In the data rows, zero lies at 4.5, halfway between 4 and 5.
Here are some points, one per row:
[5, 3, 4, 3, 5, 5, 5, 5, 4, 1, 2, 6, 3, 3, 7, 3, 3, 3, 8, 2, 3, 3, 4, 4, 4, 7, 4, 4, 3, 8, 3, 4, 5, 7, 4, 5, 3, 6, 5, 4, 7]
[5, 6, 5, 7, 4, 5, 2, 6, 7, 5, 4, 6, 5, 6, 5, 4, 5, 4, 4, 5, 7, 6, 6, 9, 1, 3, 0, 2, 3, 3, 4, 3, 4, 4, 4, 4, 5, 4, 4, 4, 3]
[7, 4, 2, 4, 7, 6, 3, 2, 5, 4, 2, 3, 2, 3, 6, 7, 5, 3, 5, 5, 4, 4, 6, 3, 4, 0, 1, 3, 4, 2, 3, 4, 3, 3, 4, 4, 4, 3, 5, 4, 5]
[7, 7, 6, 5, 3, 2, 3, 2, 4, 4, 4, 5, 5, 6, 5, 5, 4, 3, 4, 4, 5, 4, 5, 4, 4, 6, 5, 4, 4, 5, 6, 4, 6, 7, 4, 5, 3, 5, 9, 5, 6]
[5, 3, 5, 4, 3, 5, 1, 5, 4, 3, 4, 5, 5, 4, 5, 5, 4, 7, 2, 5, 5, 5, 4, 5, 5, 3, 6, 7, 3, 5, 4, 5, 4, 3, 7, 6, 6, 9, 6, 3, 6]
[3, 5, 7, 4, 3, 5, 6, 6, 3, 3, 3, 5, 6, 5, 3, 5, 6, 0, 5, 5, 5, 5, 5, 4, 5, 3, 5, 5, 5, 4, 5, 6, 5, 4, 5, 6, 7, 5, 4, 8, 7]
[6, 3, 6, 5, 6, 5, 5, 4, 6, 6, 4, 6, 4, 7, 4, 4, 4, 5, 4, 7, 6, 5, 5, 5, 5, 6, 6, 5, 8, 9, 0, 2, 3, 4, 4, 4, 5, 4, 3, 4, 5]
[5, 4, 3, 5, 5, 4, 4, 4, 5, 7, 3, 4, 4, 7, 5, 6, 5, 3, 6, 4, 4, 4, 5, 5, 3, 9, 9, 7, 2, 0, 2, 3, 2, 3, 4, 4, 4, 4, 4, 3, 4]
[8, 5, 3, 4, 3, 6, 4, 4, 3, 4, 5, 2, 3, 2, 6, 3, 5, 4, 6, 5, 3, 4, 4, 5, 3, 6, 7, 3, 5, 6, 4, 4, 5, 6, 5, 6, 3, 9, 4, 4, 6]
[7, 5, 5, 2, 4, 6, 3, 6, 6, 5, 4, 5, 5, 4, 5, 2, 6, 5, 4, 5, 3, 4, 5, 6, 4, 4, 7, 6, 4, 6, 5, 7, 9, 0, 2, 3, 4, 2, 5, 4, 4]
[4, 4, 3, 6, 5, 4, 4, 3, 3, 5, 4, 3, 4, 6, 4, 7, 4, 3, 5, 3, 5, 4, 4, 3, 4, 7, 5, 3, 4, 7, 7, 5, 9, 0, 4, 3, 4, 4, 2, 2, 4]
[4, 5, 3, 4, 4, 6, 5, 4, 3, 4, 2, 4, 7, 5, 3, 3, 4, 6, 3, 4, 5, 5, 5, 5, 5, 6, 4, 4, 6, 5, 6, 9, 0, 3, 2, 4, 2, 5, 4, 4, 3]
[2, 7, 3, 5, 3, 5, 4, 6, 5, 4, 7, 3, 5, 3, 4, 6, 6, 4, 4, 3, 5, 5, 5, 5, 7, 4, 5, 8, 7, 7, 0, 2, 4, 3, 3, 4, 3, 3, 4, 5, 4]
[2, 5, 6, 4, 3, 5, 5, 4, 3, 4, 5, 3, 3, 3, 2, 2, 2, 5, 4, 4, 3, 5, 3, 5, 5, 5, 3, 5, 6, 4, 3, 6, 3, 3, 7, 5, 9, 5, 6, 3, 6]
[2, 4, 5, 3, 5, 4, 4, 3, 3, 4, 5, 4, 5, 5, 6, 4, 9, 6, 6, 5, 5, 5, 4, 5, 5, 4, 4, 4, 6, 4, 4, 6, 5, 4, 6, 6, 7, 6, 7, 5, 6]
[6, 6, 4, 4, 6, 5, 4, 5, 5, 6, 4, 5, 4, 4, 2, 5, 5, 5, 5, 7, 5, 4, 5, 5, 5, 6, 3, 7, 2, 5, 6, 5, 6, 6, 5, 6, 4, 7, 5, 7, 5]
[3, 4, 6, 4, 4, 4, 4, 5, 4, 4, 6, 4, 4, 3, 5, 4, 2, 5, 6, 6, 6, 5, 4, 5, 6, 4, 4, 6, 6, 4, 5, 7, 5, 5, 9, 0, 1, 2, 4, 5, 3]
[5, 5, 4, 5, 5, 5, 7, 5, 6, 4, 4, 6, 6, 6, 4, 5, 7, 4, 2, 4, 4, 5, 5, 5, 6, 4, 5, 5, 5, 5, 6, 6, 6, 8, 9, 0, 4, 4, 3, 1, 3]
[5, 3, 3, 4, 5, 4, 4, 3, 4, 4, 3, 3, 4, 3, 6, 5, 4, 3, 6, 4, 3, 4, 4, 4, 4, 6, 5, 3, 4, 7, 4, 4, 6, 7, 4, 6, 7, 6, 6, 7, 0]
[6, 4, 5, 4, 9, 7, 3, 6, 4, 4, 6, 4, 4, 5, 2, 5, 4, 5, 5, 3, 5, 4, 5, 5, 4, 5, 6, 4, 5, 5, 5, 4, 6, 7, 5, 6, 4, 6, 7, 6, 5]
[3, 4, 5, 6, 5, 4, 3, 5, 6, 5, 7, 6, 2, 6, 5, 5, 5, 3, 4, 5, 4, 4, 5, 4, 4, 5, 6, 5, 5, 7, 8, 9, 0, 3, 2, 4, 3, 5, 5, 3, 3]
[2, 7, 4, 4, 7, 3, 4, 5, 7, 4, 4, 5, 6, 4, 6, 5, 2, 5, 4, 6, 4, 5, 5, 5, 5, 3, 6, 4, 6, 4, 5, 5, 5, 4, 6, 6, 7, 7, 5, 6, 6]
[4, 5, 6, 5, 4, 4, 6, 5, 5, 4, 6, 5, 5, 4, 4, 4, 4, 6, 4, 5, 5, 5, 6, 6, 9, 5, 7, 0, 0, 3, 2, 3, 4, 4, 3, 4, 4, 4, 4, 4, 4]
[6, 6, 5, 6, 4, 5, 3, 6, 5, 5, 5, 5, 5, 5, 5, 3, 5, 6, 5, 5, 6, 5, 9, 0, 2, 3, 2, 3, 3, 3, 4, 3, 4, 4, 4, 4, 5, 5, 4, 4, 3]
[6, 6, 6, 6, 5, 5, 6, 6, 5, 4, 6, 6, 6, 5, 5, 4, 6, 6, 4, 6, 6, 0, 0, 2, 3, 2, 3, 3, 3, 3, 3, 3, 4, 4, 4, 4, 4, 4, 4, 4, 4]
[0, 3, 3, 2, 4, 3, 1, 3, 4, 7, 3, 3, 3, 6, 3, 5, 4, 3, 3, 4, 3, 3, 4, 3, 3, 5, 5, 2, 3, 6, 6, 3, 7, 9, 2, 4, 3, 3, 3, 5, 5]
[2, 3, 6, 4, 4, 3, 9, 5, 4, 4, 7, 4, 6, 4, 3, 5, 4, 5, 3, 6, 5, 6, 7, 8, 0, 2, 4, 3, 1, 4, 3, 4, 4, 3, 4, 4, 3, 4, 4, 4, 4]
[4, 2, 4, 5, 3, 4, 5, 5, 7, 6, 5, 5, 7, 3, 4, 7, 5, 5, 4, 5, 4, 4, 5, 4, 5, 6, 3, 4, 6, 4, 6, 6, 5, 5, 5, 6, 6, 5, 7, 7, 7]
[2, 3, 4, 4, 4, 5, 8, 4, 6, 4, 5, 4, 6, 4, 4, 2, 3, 3, 5, 5, 7, 5, 4, 4, 8, 4, 4, 7, 7, 3, 8, 0, 4, 3, 3, 4, 3, 6, 5, 2, 3]
[4, 5, 4, 7, 3, 8, 6, 4, 5, 5, 4, 6, 3, 7, 5, 5, 4, 6, 6, 5, 3, 5, 5, 5, 5, 4, 6, 5, 4, 5, 6, 5, 6, 6, 4, 6, 5, 4, 7, 7, 6]
[7, 4, 3, 3, 5, 3, 4, 4, 3, 9, 4, 4, 4, 8, 5, 7, 3, 4, 9, 2, 3, 4, 5, 3, 5, 0, 1, 3, 4, 3, 3, 4, 3, 3, 4, 4, 4, 5, 4, 4, 4]
[7, 5, 4, 4, 5, 5, 3, 4, 4, 5, 4, 4, 5, 3, 6, 6, 5, 5, 6, 4, 5, 4, 5, 5, 4, 6, 7, 4, 3, 9, 9, 0, 0, 3, 5, 3, 6, 1, 2, 4, 5]
[3, 5, 3, 5, 4, 4, 6, 6, 2, 7, 6, 6, 4, 4, 7, 4, 3, 3, 2, 5, 5, 5, 5, 5, 5, 5, 4, 5, 5, 4, 5, 6, 5, 5, 5, 6, 6, 5, 6, 7, 7]
[4, 3, 3, 6, 4, 2, 6, 3, 7, 3, 6, 3, 4, 6, 4, 2, 4, 4, 3, 3, 7, 4, 5, 4, 5, 4, 4, 5, 4, 4, 6, 6, 4, 5, 5, 6, 7, 4, 3, 9, 7]
[3, 4, 7, 4, 4, 3, 4, 5, 2, 2, 5, 6, 4, 3, 4, 4, 5, 6, 3, 4, 1, 5, 4, 6, 7, 4, 3, 7, 8, 2, 7, 0, 4, 3, 2, 4, 3, 4, 3, 5, 3]
[5, 5, 5, 5, 5, 4, 4, 5, 5, 4, 5, 5, 5, 4, 4, 4, 5, 5, 4, 5, 5, 5, 5, 5, 5, 5, 5, 5, 5, 4, 5, 6, 5, 6, 8, 9, 2, 1, 1, 1, 2]
[6, 4, 6, 5, 5, 4, 5, 5, 3, 4, 6, 4, 5, 2, 6, 5, 4, 6, 6, 5, 6, 5, 5, 6, 6, 4, 5, 7, 7, 3, 4, 8, 6, 9, 0, 2, 6, 3, 2, 2, 5]
[5, 5, 6, 5, 5, 5, 5, 6, 5, 4, 6, 5, 6, 4, 5, 4, 5, 6, 4, 5, 5, 9, 0, 0, 1, 4, 3, 3, 2, 3, 3, 4, 4, 4, 4, 4, 4, 4, 4, 4, 4]
Along one direction, these points spread out more than along any other. Take the direction at right angles to it along which they spread out most. Go by this last direction. For each point below, how far along it does it lie, from 0 to 99? 50 is the average, and the first point above lies past it. One standard deviation of the points above along it is 16.
[4, 5, 3, 4, 4, 6, 5, 4, 3, 4, 2, 4, 7, 5, 3, 3, 4, 6, 3, 4, 5, 5, 5, 5, 5, 6, 4, 4, 6, 5, 6, 9, 0, 3, 2, 4, 2, 5, 4, 4, 3] ~ 40
[7, 7, 6, 5, 3, 2, 3, 2, 4, 4, 4, 5, 5, 6, 5, 5, 4, 3, 4, 4, 5, 4, 5, 4, 4, 6, 5, 4, 4, 5, 6, 4, 6, 7, 4, 5, 3, 5, 9, 5, 6] ~ 62
[5, 4, 3, 5, 5, 4, 4, 4, 5, 7, 3, 4, 4, 7, 5, 6, 5, 3, 6, 4, 4, 4, 5, 5, 3, 9, 9, 7, 2, 0, 2, 3, 2, 3, 4, 4, 4, 4, 4, 3, 4] ~ 70
[7, 4, 2, 4, 7, 6, 3, 2, 5, 4, 2, 3, 2, 3, 6, 7, 5, 3, 5, 5, 4, 4, 6, 3, 4, 0, 1, 3, 4, 2, 3, 4, 3, 3, 4, 4, 4, 3, 5, 4, 5] ~ 80
[6, 6, 6, 6, 5, 5, 6, 6, 5, 4, 6, 6, 6, 5, 5, 4, 6, 6, 4, 6, 6, 0, 0, 2, 3, 2, 3, 3, 3, 3, 3, 3, 4, 4, 4, 4, 4, 4, 4, 4, 4] ~ 57
[6, 4, 5, 4, 9, 7, 3, 6, 4, 4, 6, 4, 4, 5, 2, 5, 4, 5, 5, 3, 5, 4, 5, 5, 4, 5, 6, 4, 5, 5, 5, 4, 6, 7, 5, 6, 4, 6, 7, 6, 5] ~ 57
[5, 6, 5, 7, 4, 5, 2, 6, 7, 5, 4, 6, 5, 6, 5, 4, 5, 4, 4, 5, 7, 6, 6, 9, 1, 3, 0, 2, 3, 3, 4, 3, 4, 4, 4, 4, 5, 4, 4, 4, 3] ~ 61
[5, 5, 4, 5, 5, 5, 7, 5, 6, 4, 4, 6, 6, 6, 4, 5, 7, 4, 2, 4, 4, 5, 5, 5, 6, 4, 5, 5, 5, 5, 6, 6, 6, 8, 9, 0, 4, 4, 3, 1, 3] ~ 35
[2, 4, 5, 3, 5, 4, 4, 3, 3, 4, 5, 4, 5, 5, 6, 4, 9, 6, 6, 5, 5, 5, 4, 5, 5, 4, 4, 4, 6, 4, 4, 6, 5, 4, 6, 6, 7, 6, 7, 5, 6] ~ 40
[3, 4, 6, 4, 4, 4, 4, 5, 4, 4, 6, 4, 4, 3, 5, 4, 2, 5, 6, 6, 6, 5, 4, 5, 6, 4, 4, 6, 6, 4, 5, 7, 5, 5, 9, 0, 1, 2, 4, 5, 3] ~ 28
[8, 5, 3, 4, 3, 6, 4, 4, 3, 4, 5, 2, 3, 2, 6, 3, 5, 4, 6, 5, 3, 4, 4, 5, 3, 6, 7, 3, 5, 6, 4, 4, 5, 6, 5, 6, 3, 9, 4, 4, 6] ~ 66
[2, 3, 6, 4, 4, 3, 9, 5, 4, 4, 7, 4, 6, 4, 3, 5, 4, 5, 3, 6, 5, 6, 7, 8, 0, 2, 4, 3, 1, 4, 3, 4, 4, 3, 4, 4, 3, 4, 4, 4, 4] ~ 41
